One hidden turn or mirror swaps the rows below in pairs. Which row is each named row swapped with?
K672: [ -1   1 -11   3 -12 -15   6   3   1   9  -2   8 -24  12   4   9  11  -7
   7   4   8]
K863: [ 11   3 -16   2 -18   0  10   2  -3   5  10   2   0   2 -10 -23  10  -9
  -2 -10  -6]
K482: [  0 -11 -10  -2   7  11   0   3  10   6  -1 -17 -11   1  12   1   0 -14
  17  11   6]
K860: [ 16  -9   4  -1 -11   5  -9 -12  13  15   3  14 -10   1   2 -20   1   9
  15   9   9]
K956: [  4 -11 -11   3   9   8   7  -1   8   4   2   8 -14   2   9  11 -11 -18
  14  15  -1]
K422: [ 16 -12   1   4 -14   6 -12  -4   8   7   3  11 -18  -2  13 -22   5   3
  12   7   4]
K771: [ 15   5   4 -10  -3  -2  12 -13  -9   2  -6  14   0  20  -8  -9   8   1
   0  12 -13]
K216: [ 19 -19   1  -2  -8   6 -10 -11  10  10   7  20  -8   5   0 -21   0  -2
  12  10   9]
K557: [ -3 -11 -13 -10  18  16   6  -8   7  10   4   1  -8   3   7   4  -4 -18
  11   3   4]
K616: [  8   2   4  -7   3   4   7 -15  -9  -1  -8  15   1  19  -9  -5  15   5
   4  12 -12]
K947: [ 15   6 -16   9 -16  -3  15  -3   2   7  12  -2   3  -6  -3 -17  11  -6
   0 -10  -4]
K487: [-13 -18 -14  -1   6   0  14  -9  13   8   3  -3  -4   7   6 -10  -3 -18
  11  11  -4]
K741: [ 14  10  -3   1 -19   7   5   1  -1   4   9   5   9  -5  -4 -19  13 -13
   5  -5  -9]
K576: [ 21 -11   4  -3  -9   6  -8 -13   9  15  -3  17  -9  -1  15 -19   1   5
   4   5   7]
K641: [  6   2  -5  -4  19   5   0   2   7 -11 -14  10   6  -9  -8 -10   7  -6
  -1  -1  -9]
K665: [ 15   3  -9   3 -23  -2   7   6  -1   8   7   2   6   1  -1 -13   7 -18
  -5  -9  -1]
K167: [  3 -11 -16   0  21  -3   2  -1   3  -3  -8   4   6 -12 -11  -1  10   2
  -2  -1  -8]
K739: [ 25 -10   5  -3  -7   7  -8 -10   8  12  -2  13 -12  -3   8 -17   4   7
  19   0  10]
K698: [ 15   0   6 -13   2   6  12 -18 -13  -5  -5  16  -1  12  -8  -6  14  -5
   9   9  -5]
K102: [ 13   3   6  -7  -1   2   7 -20  -5   5 -14  15   4  16  -8  -3  11  -1
  -1  14  -9]
K959: [ -5 -16   0  -3  11   4  11   4  13  -3  -1  -5  -6  12  -2   3  -5 -16
   8  14   8]
K916: [ 10  -4 -20   5  17 -13  -7   0   3  -1 -12  -2   6 -14  -6  -5   9  -6
   1   7   0]
K493: [  7   6 -17  11 -16  -1  10  -1  -4   4  11   0   2  -5   2 -21   1 -10
  -1  -8  -3]
K711: [ -7 -17 -10  -5   9  10   3 -12  17   2   5  -6  -7   4   3   6  -8 -12
  12  10   5]
K570: [ 16 -15  -2   0  -7   9 -14  -9   8  10   4  19   3   4   8 -22   3   5
  14   9   9]
K143: [ 15   8  -7  -1 -21  -3   1   6  -1   8   6   4  12   7  -3 -13   0 -10
  -5  -7   1]
K94: [ 11   6   4  -2   1  -4  12 -19  -9  -3  -5  11   1  14 -14  -3  16   5
   0  11  -4]
K223: [ -7 -11 -11   0   9  10  16  -7  11   9   4   0  -5   8   1   1  -8 -22
   8  10   8]
K621: [  2 -10 -13  -6  10  13  10 -10  20   3   0   3  -3   9  11  -3 -10 -18
  14   9  -2]
K70: [ 18 -17  -6   4 -14   6  -6  -6  12  18   5  10 -14   4  11 -15   1   2
  18  -6  -3]
K521: [  7  -2 -13  -7  21   0   8  -7  -2  -4 -16   2   0 -12  -4   2  14   1
   3   0   6]
K392: [ -5   5  -7   5 -10 -13   3   0  -2   5   3   4 -24  11   0   9   8  -1
  14   7   8]
K929: [ 14   4  -1   3 -15  -3  10   4   0   1  12  -3   1   4  -5 -22   9 -16
  -3  -9  -4]
K192: [ -1  -4  -7   0 -11 -11   2  -1   1  11   8   2 -26  10   5  11   7   3
  10  -1   1]
K994: [  5 -10 -20  -2   8  -7  -3 -13   7  -7 -18   8   9 -12 -10  -3   7   1
  11   2   2]
K158: [ -5 -12  -1  -5   9   4   5 -14  14  -2  -7  -3 -11  10  10   7  -3 -19
  12   5  -2]
K662: [-11 -20 -17  -2   1   5  -1   1   6  -8   2   0 -11   4   0  -6  -5 -19
  16  14   6]
K586: [ 10  -8 -18   3  18  -4   1  -5   7  -3 -17   6   7  -7  -8  -2  12   5
  -3   6   7]
K790: [ -1   1 -11   0  16   1   9 -10   6  -3 -11   4  13 -14  -1 -10  12   7
  11   7  -7]
K320: [ 19  -7  -1  -4  -7   3  -7  -9   1  19  -1  14 -13   4  17 -19  -2   7
   2   2   8]
K345: [ 13   2 -15   0  18  -4   0  -6   5  -9  -6   2  10  -4   0   2  19  -4
  -6  12  -4]
K266: [ 20 -13   2  -4  -9  11 -14  -9   9  10   2  14  -8   2   5 -23   0   6
  14   7   5]
K151: [ 11   0   7 -10  -3   1   0 -19  -5   0  -3  12   4  14 -14  -2  10   3
  -2   6 -16]
K476: [  5  -8  -7   0  16 -12  -2  -1   1  -3 -18  -1   5  -5  -6   5  17  -8
   3  -2  -8]
K834: [ 10   9 -12   5 -16   0   7   6   1   7  13  -2   2  -4  -3 -21   8  -9
   1 -11  -6]
K893: [ 14   4  -4   4 -14  -4  -8 -10   4   5   9   3   8  -3 -10 -22  10 -11
  -5  -9  -8]
K816: [  3  -1   0   7  -9 -18  11   6   3   1   4   0 -20   8   2   4  11   1
  13  10  11]
K940: [  8  -7 -12   6  18  -4  -3   2  12  -7 -12  -4   7  -5 -10   0   3   3
  -7   5  -1]
K503: [  5   6  -7  -3 -12 -16   1   0  -1   9   2   7 -22  10   2   7   8   1
  13   7  12]
K61: [  1  -5  -5   2  -8  -9  10  -2  -3   6   4  10 -24  17  -1   8   9  -1
  16   8  11]

K816 is swapped with K698
K151 is swapped with K192
K167 is swapped with K711
K61 is swapped with K94
K476 is swapped with K158
K482 is swapped with K641
K223 is swapped with K586

One hidden turn or mirror swaps the rows below in pairs. Which row is each named row swapped with?
K773: [-15  18   2  -7 -16  -5  -7  -9  -5  -6  -3  21  -4   6   3   5  -1  -4
  -2]
K797: [ -2  -9   0  21   4 -10  12  19   1 -12  -6   9   2  20  -9  13  -5  -1
  -7]
K514: [  0   1   4  17   7   8  15 -11   4 -23 -19  14   7   7 -10   9   8   7
   2]
K939: [  3   6  13   1  -8 -14   4  -1  -6 -15 -19  22  10   6   6  -6   3  -1
  16]
K294: [-14 -10   7  17 -12  -8   6   6  -5  -7  -6  19 -14   4  -9   2  12  14
   4]
K269: [  7 -10  -2  10  -6  -2   2   3  18 -11  -2   8   5   1 -34   0   2   7
   4]
K875: [ -4   0   0  32  -4   2   1  12  -2 -13   0  -1  -4  11 -15   4  -1 -12
   7]
K509: [-18 -10   5  18 -11  -5   3  -3  -3 -11  -5  19 -16   3  -9   0  11   8
   1]
K506: [  4   8   4  -4 -13  -9  -5   3 -11 -11 -10  20   5  -1   4  -7   7  -5
  21]
K74: [  7   1  -2  21  10  12   5  -6   0 -18 -17  18  16   7  -7   9   3   1
   2]
K465: [ 13  12  -6  13  -3  -4  -3   8  -9  -4 -10  22  21   1  -5  12 -13 -14
   3]
K740: [ -4   0 -15 -11 -13  -1  -5   6  12  -4  -1  22   5  -6  -9   7   5  12
  -7]
K986: [  5   0  -3  -3 -13   2  15   0  12 -17 -10  -2  -4   5 -27   2  10  -4
  -3]
K644: [  0   5  -2   5 -18 -15   7  21  -1  12  -8  14  -1   0  -8  -3 -11  -2
   2]
K702: [ -8  20   4  19 -12   3  -7  -5 -11  -6  -3   7  -4   5  -4   0  -1 -16
   9]
K775: [ -3  -4 -12 -10 -17   5  -9   2   8  -1   1  22   5  -3 -11   9   0  10
  -9]
K605: [ -1   7  11  20   3  -2   9  -3   7  -2  -7  17   9  -2  -9  10 -16  15
  10]
K787: [ -7   2   4   7 -20 -13  10  17  -5  12  -9  14  -7   0  -6   0  -6   3
   1]
K814: [  0  -2  -8  11   9 -18  15  10   7 -16  -7  18   9  10  -6  20  -5  -3
 -12]
K428: [  2   8   0  -3 -20  -3   3  11  -2 -11  -6   3  -4   9  -9   5 -17 -19
  -4]
K889: [-10  -8  -4  14  -6  -5 -10  -5  -2 -18   3  17  -4   3 -14  -1  24  -1
   8]
K339: [  2   4   7  -1 -18  -9  -4   0 -12  -7 -13  24   4   1   4  -6   4  -2
  19]
K864: [  1  10 -11  10 -12  11  11  -5   3  -5  -1   3  -3 -14 -24  11   8   0
   5]
K911: [ -6   5  -8 -16 -14  -4  -9   0   7   0  -3  20   5  -4  -8   5  -4   7
  -9]
K918: [ 12  16  -8   7   0   3  -6   4  -9  -5 -13  17  22   3  -2  14  -6 -11
   1]
K791: [  3 -12  -8   0  -8   4   0   2  17  -7   0  14   0  -1 -27   3   3  12
  -6]
K793: [ -7  20   2  20 -12   5   2  -2 -11  -9  -4   2  -7   5  -8   2  -4 -16
   7]
K468: [ -9  10 -10 -17 -16  -1  -4  -3   4  -3   2  18   1  -1  -2   5   1   7
  -6]
K236: [  5  -2  17  14   3  -9   5  -5   6 -18 -19  20  14   6 -12  -4  -1   3
  14]
K351: [  2   7 -12   6   0 -12  -8  -8   7 -11   7  19  14  -2 -17   5  19   0
  15]
K606: [  2  -3  -3  32  -4  -2   5  15  -2  -7   0   0  -2  16 -15   3   0  -8
   8]
K603: [  6   7  -1  -7 -20  -8   4   8   5 -15  -3   2  -5   6 -21   2  -5 -18
  -3]
K843: [ -3   5  -6   7   5 -14  20   4   8 -14  -7  16   9   7 -10  22  -8   0
 -14]
K404: [  4   9   4  -7 -15  -8   5  12  -3 -15  -5   9  -6   8  -9   7 -19 -16
  -7]
K383: [  7  11  -9   7 -13 -12   1  20  -7   6  -9  14  12   2  -7   4  -8 -17
   6]
K355: [ -1  -2  -5   0 -11   5  17   0  13 -18 -14   1  -2   3 -22   0  13   2
  -2]
K789: [ -7   2   8  10 -19 -15   8  11  -5   9  -7  18  -7  -2  -9  -4  -5   8
   9]
K199: [ 10  -1  16  20   1  -6   3  -5   8 -18 -13  20  12  10 -21  -1  -4   4
  11]
K908: [ -3  11   4  30  -9   3  -3   1  -4 -12   0   2  -6  10 -16   4  -2 -17
   8]
K121: [  3   2 -11   4   0 -12 -10  -8   5 -18   6  18   9   4 -12   5  25  -3
   8]
K962: [ -7  24   3  10 -12   1  -7 -12 -12 -10  -5  14  -5   5   0   1   2 -14
   6]
K11: [  0  -4  -6   8   7 -20  13  11  10 -16  -6  17  11  10  -8  18  -6  -3
 -14]
K753: [  1   2 -14   3   2 -10 -10 -10   3 -17   8  19  10   3 -16   4  19  -4
   9]
K54: [  0   3 -14   4   0 -12 -10  -8   7 -16  10  19   7   3 -14   6  21  -1
  10]
K272: [ -2  -1  -7   6   6 -18  17  11   3 -18  -6  17   9  10 -11  22  -5  -3
 -12]
K103: [ 11  13  -6  16   3   5  -7   2  -4 -14  -9  22  20   7  -3  18  -7  -7
  -2]
K159: [-13  -6   6  13 -16 -11  12  10   0   2 -10  16 -11   0  -5  -2   6  12
   6]
K907: [ -1  -4  -8   5   9 -17  17   9   6 -14  -6  18  12  12  -8  18  -6  -1
 -11]
K473: [  8   6  -8  14   0  10  -5   2  -6  -9 -11  20  24   6   0  16  -7  -7
   0]
K673: [ -2   3 -11   3   1 -13 -10  -7   5 -18   9  19  11   3 -13   5  19  -1
  14]

K605 is swapped with K864
K159 is swapped with K908
K269 is swapped with K514
K702 is swapped with K787
K468 is swapped with K465
K962 is swapped with K644
K918 is swapped with K911

One hidden turn or mirror swaps the rows below in pairs. Which row is each named row swapped with?
K624: [ -2   4   8   1 -27 -18 -24  10   4  -3  -9  -2 -20  -5   3  -3]
K913: [-11  12   9   5 -12 -25 -27  11   3   6 -10   1  -6  -6  -1  -4]
K313: [ -6   7  10   8 -23 -21 -27  14   5  -5  -8   1 -11  -1   3   1]
K488: [  1 -10  -5 -18  -2   5 -28  -2  13  -5  -3   1   4   3  12  14]
K360: [  7  -9  -4 -14  -6  10 -15  -2  13 -12  -4  -3   7   5   5  12]
K874: [  1  13  -7  -2   1 -13 -15 -10   1  -1 -21  -7  -6   6 -12   6]
K458: [-11 -12   9   2 -18 -13 -12  -3  16  12  10 -10   9   5  11  12]
K105: [ -8  -8   4   9 -21 -15  -8   6  17   7   5 -12   6  -1   5  22]
K755: [  0   3  -4  -8  -1  -1 -15 -17  -1   7 -25  -3  -9   0  -5  14]
K25: [  2  15  -9 -15   0 -14 -12 -16   5   3 -11  -2 -12   0  -7   8]
K619: [  6  -8   5 -17  -1   5 -24  -9  11 -13  -7   0   8   5   7   7]
K419: [ -6   2  11  -1 -22 -16 -25  12   0   8  -5   4  -9 -10  -2  -8]
K886: [  1 -10   4   2 -21 -15  -2   1  15  10  13 -14   1  -1   4   8]
K862: [ -3  11  -6  -2   3  -8 -21 -12  10   5 -20  -3  -8   8  -8  19]
K108: [ -7  19   5  -5   0  -1 -18 -11   5   5 -16 -13  -4  -1 -14   7]
K366: [-13   1  12   1 -25 -19 -24   3  -1   5 -15   2 -13  -2  -3  -4]
K537: [ -9   5   8   6 -20 -18 -17   2   4   1  -6   4 -18  -9  -2 -10]
K716: [  5  -9   1 -16  -8   5 -21  -6  22 -10 -10   1   8  12   5   2]
K997: [  5  -8   2 -14   6   9 -17  -5   6  -3  -3   0  -1  13  13   4]
K425: [ -7   8  -8  -5   5 -10 -14 -15   7   0 -22  -8  -7   7 -11   9]
K594: [  2  -6   0  -9  -3  13 -23  -1  10 -13  -6   5   6  10   6   9]
K729: [  0   6  -8  -3  -4 -10 -21 -18  11   0 -19  -8  -9  10 -17   8]
K410: [ -2   2  14   1 -25 -18 -18   9   9   3 -15  -3 -17  -6   2  -6]
K653: [-11  10 -16  -1  -2  -6 -19 -14   4  -2 -20  -3 -14   4  -1  10]
K205: [-12  -5  12   6 -21 -10  -5  -4  18  10   6 -17  -4   0  12  13]
K664: [-15  -4   3   4 -22  -4   0   2  14   7   8 -14  -4  -5   9  13]
K749: [ -7  -2  15   5 -20 -13 -16  13  -4   4 -11   8  -9 -10   4  -2]
K563: [  1 -20  -1 -11  -2   9 -16  -7  17 -11  -8  -1  -4  -1  10   3]
K140: [  7 -13   8 -14  -2   6 -19  -2  16 -13  -9  -9   7   6  12   9]
K548: [ -3   7  10   2 -17 -18 -28   8   6   7  -4   3 -12 -16   7  -4]
K914: [ -8  -2  14   5 -13 -13  -5  -2  11  12  11 -12  -5   1  10  19]
K545: [-15  -9  12   4 -23  -3 -11   1  13  -1   6 -17   7  -3   9  16]
K252: [ -9 -11   9  -8 -20 -12  -4   0  21  10  11  -9   0  -6   7  13]
K926: [  2  13  -9  -1   4 -10 -22 -11  11  -1 -23  -4 -13   2  -5   8]
K794: [ -3 -10  -3   4 -22 -15  -3   3  21   9   5 -11   3  -5  10  13]
K684: [ -1  -5  12  -7   3  13 -22  -2  16  -3  -4  -5  13  -2   5   0]

K25 is swapped with K563
K684 is swapped with K108
K545 is swapped with K913

